In the rows, zero is written as 128.
Named turns come first, each shown by rows before and after it. Which turns, in which order, take the first row of each pair that follows to the second? Write the first one first, as in the answered first pair.
Z421:
[120, 99, 119, 131, 110, 123, 137, 98, 106, 150, 151, 116, 128, 135, 145, 121, 129, 131, 139, 141, 115, 148, 116, 122, 118, 123, 130, 133] |-> [114, 97, 125, 142, 118, 132, 135, 107, 115, 141, 154, 131, 142, 140, 148, 128, 131, 129, 137, 146, 120, 147, 103, 118, 114, 125, 136, 130]
[147, 134, 129, 126, 130, 141, 134, 140, 148, 93, 125, 146, 119, 120, 118, 143, 136, 127, 121, 147, 127, 127, 117, 105, 115, 141, 112, 137] |-> [140, 147, 132, 123, 135, 138, 128, 142, 144, 93, 119, 146, 116, 120, 115, 144, 136, 133, 119, 137, 128, 123, 121, 110, 121, 140, 110, 137]
[138, 148, 150, 115, 126, 115, 126, 155, 109, 139, 108, 111, 116, 132, 109, 121, 106, 125, 130, 100, 137, 119, 162, 148, 155, 109, 135, 130] |-> [147, 126, 132, 108, 110, 101, 131, 147, 107, 144, 112, 92, 110, 134, 119, 112, 105, 118, 128, 119, 128, 133, 164, 144, 146, 103, 132, 128]
[147, 105, 115, 127, 109, 119, 129, 134, 149, 124, 126, 132, 131, 125, 138, 122, 134, 118, 115, 154, 133, 130, 120, 113, 116, 127, 123, 121] |-> [139, 114, 126, 136, 122, 130, 126, 140, 157, 116, 127, 149, 143, 120, 141, 130, 133, 120, 116, 152, 138, 125, 116, 115, 116, 125, 130, 125]
Z634:
[125, 130, 160, 141, 120, 150, 100, 173, 144, 124, 125, 155, 168, 114, 113, 124, 109, 147, 118, 110, 123, 89, 172, 124, 132, 105, 155, 119] |-> [118, 144, 163, 134, 129, 177, 99, 147, 136, 110, 123, 154, 153, 108, 105, 143, 127, 162, 128, 94, 117, 80, 158, 126, 139, 126, 134, 135]
[109, 132, 120, 163, 135, 132, 118, 140, 141, 157, 130, 146, 152, 130, 148, 126, 115, 133, 152, 132, 113, 132, 134, 122, 133, 102, 161, 94] |-> [103, 155, 133, 155, 143, 138, 117, 141, 130, 154, 126, 149, 146, 130, 142, 134, 121, 142, 153, 106, 110, 127, 141, 129, 144, 110, 156, 106]
[112, 138, 136, 118, 129, 146, 107, 83, 118, 126, 132, 104, 157, 118, 132, 148, 136, 147, 144, 119, 114, 120, 94, 115, 111, 134, 113, 157] |-> [120, 106, 127, 127, 120, 127, 110, 89, 127, 132, 142, 102, 160, 124, 146, 134, 127, 133, 134, 147, 119, 134, 89, 105, 98, 119, 129, 144]
[94, 158, 141, 133, 144, 142, 128, 110, 135, 139, 139, 145, 134, 110, 139, 147, 157, 137, 138, 110, 109, 124, 118, 152, 131, 121, 142, 123] |-> [101, 135, 130, 135, 135, 146, 129, 100, 143, 133, 148, 142, 138, 110, 148, 145, 165, 137, 136, 128, 104, 132, 103, 145, 118, 122, 138, 126]
Z275:
[157, 124, 105, 139, 119, 124, 141, 109, 146, 119, 128, 119, 136, 110, 120, 110, 132, 93, 129, 147, 106, 164, 108, 129, 109, 125, 137, 133] |-> [141, 130, 104, 144, 128, 140, 135, 89, 121, 136, 141, 108, 140, 117, 123, 121, 134, 106, 147, 120, 99, 166, 104, 146, 113, 130, 135, 142]
[137, 135, 133, 123, 125, 134, 121, 126, 125, 134, 128, 128, 119, 126, 132, 129, 137, 127, 132, 117, 130, 128, 139, 111, 124, 139, 119, 125] |-> [136, 132, 132, 124, 125, 137, 122, 130, 135, 128, 126, 132, 124, 128, 135, 131, 140, 131, 130, 121, 133, 127, 134, 108, 125, 137, 120, 126]
[102, 107, 120, 144, 161, 150, 116, 113, 105, 164, 151, 142, 154, 139, 160, 146, 142, 141, 147, 128, 126, 147, 100, 139, 135, 129, 133, 127] |-> [144, 112, 111, 108, 117, 82, 122, 145, 103, 164, 117, 106, 105, 132, 133, 107, 117, 110, 122, 134, 118, 139, 158, 137, 141, 108, 121, 108]
[125, 156, 127, 116, 136, 118, 118, 103, 116, 135, 120, 110, 126, 124, 109, 116, 131, 133, 139, 119, 117, 127, 105, 164, 123, 130, 124, 152] |-> [147, 147, 128, 115, 129, 102, 125, 123, 152, 113, 109, 120, 131, 118, 106, 106, 133, 114, 114, 152, 126, 128, 105, 143, 113, 125, 127, 141]
Z49:
[129, 132, 129, 135, 130, 122, 141, 139, 151, 121, 104, 105, 103, 107, 100, 137, 124, 124, 126, 145, 114, 97, 159, 110, 104, 135, 149, 128] |-> [131, 116, 120, 138, 127, 125, 146, 129, 152, 117, 113, 107, 100, 112, 105, 130, 132, 118, 122, 157, 111, 104, 144, 101, 98, 139, 148, 130]
[79, 128, 126, 169, 128, 118, 150, 131, 118, 175, 140, 124, 142, 128, 138, 142, 122, 129, 136, 116, 140, 140, 122, 142, 127, 120, 163, 119] |-> [83, 157, 132, 153, 127, 107, 147, 144, 109, 167, 118, 117, 122, 123, 122, 143, 118, 132, 136, 98, 142, 128, 142, 150, 139, 126, 158, 124]
[134, 98, 155, 138, 128, 113, 165, 128, 172, 93, 94, 134, 123, 120, 114, 119, 128, 95, 104, 178, 138, 119, 143, 130, 108, 144, 140, 104] |-> [127, 90, 150, 150, 133, 116, 161, 127, 174, 98, 107, 139, 137, 129, 123, 120, 127, 93, 109, 184, 133, 123, 131, 130, 105, 136, 147, 95]
Z544:
[134, 134, 128, 132, 131, 126, 130, 129, 136, 113, 133, 144, 139, 119, 125, 123, 126, 122, 108, 138, 137, 126, 121, 122, 116, 132, 131, 130] |-> [139, 135, 124, 130, 124, 114, 129, 135, 132, 115, 127, 137, 131, 119, 123, 120, 123, 117, 108, 135, 135, 124, 125, 122, 116, 130, 132, 129]
[133, 123, 121, 126, 130, 118, 145, 126, 133, 152, 138, 132, 123, 138, 146, 132, 117, 137, 148, 150, 121, 128, 120, 130, 117, 115, 140, 122] |-> [140, 140, 123, 104, 121, 116, 151, 126, 124, 143, 122, 119, 103, 128, 130, 136, 116, 140, 145, 134, 119, 120, 131, 135, 124, 123, 123, 127]
[137, 135, 135, 144, 135, 147, 119, 129, 141, 126, 122, 151, 186, 127, 124, 133, 146, 154, 113, 141, 123, 145, 110, 113, 104, 145, 132, 116] |-> [157, 123, 125, 123, 106, 102, 118, 143, 139, 143, 109, 122, 162, 127, 117, 102, 126, 130, 104, 154, 116, 143, 145, 114, 103, 129, 128, 102]
[120, 143, 123, 118, 117, 96, 124, 142, 109, 152, 121, 109, 107, 131, 115, 110, 110, 122, 132, 116, 122, 119, 156, 139, 139, 114, 122, 123] |-> [100, 163, 137, 134, 148, 148, 121, 123, 115, 133, 126, 137, 131, 125, 121, 143, 132, 146, 142, 98, 125, 115, 122, 139, 142, 138, 117, 141]
Pairs:
Each pair is 2 to 3 turns apart.
[128, 137, 130, 116, 142, 108, 114, 133, 118, 132, 107, 113, 110, 127, 113, 109, 110, 131, 128, 125, 127, 125, 148, 122, 142, 121, 128, 129] |-> [130, 148, 135, 114, 148, 111, 115, 140, 130, 121, 105, 125, 114, 120, 115, 116, 120, 133, 125, 127, 131, 120, 144, 119, 145, 129, 127, 130]	Z544 Z275
[124, 130, 146, 114, 128, 145, 115, 125, 92, 170, 156, 106, 107, 127, 108, 112, 135, 137, 142, 101, 100, 106, 161, 151, 147, 157, 131, 135] |-> [114, 138, 160, 130, 141, 160, 111, 129, 97, 166, 161, 124, 126, 123, 115, 128, 136, 148, 144, 94, 113, 106, 151, 151, 148, 157, 140, 135]	Z544 Z49
[149, 114, 136, 154, 150, 136, 114, 142, 133, 187, 112, 176, 149, 109, 151, 141, 123, 148, 149, 119, 164, 136, 139, 147, 96, 139, 182, 110] |-> [165, 126, 138, 134, 138, 106, 119, 156, 135, 182, 91, 164, 130, 110, 131, 130, 114, 137, 138, 112, 164, 127, 167, 149, 104, 132, 176, 105]	Z421 Z275
[139, 102, 107, 117, 111, 125, 124, 82, 121, 141, 128, 92, 124, 95, 145, 108, 136, 112, 149, 164, 135, 139, 134, 112, 142, 115, 110, 108] |-> [128, 94, 117, 142, 125, 124, 116, 98, 135, 148, 139, 113, 148, 101, 157, 112, 132, 114, 145, 170, 145, 142, 132, 113, 135, 104, 134, 98]	Z544 Z544 Z634
[111, 87, 101, 150, 111, 136, 88, 95, 88, 131, 160, 86, 130, 136, 163, 119, 112, 107, 136, 118, 107, 154, 118, 139, 113, 125, 104, 129] |-> [143, 95, 96, 127, 93, 116, 96, 105, 100, 112, 131, 77, 99, 125, 146, 110, 110, 96, 122, 125, 106, 144, 136, 127, 116, 129, 86, 131]	Z275 Z275 Z544
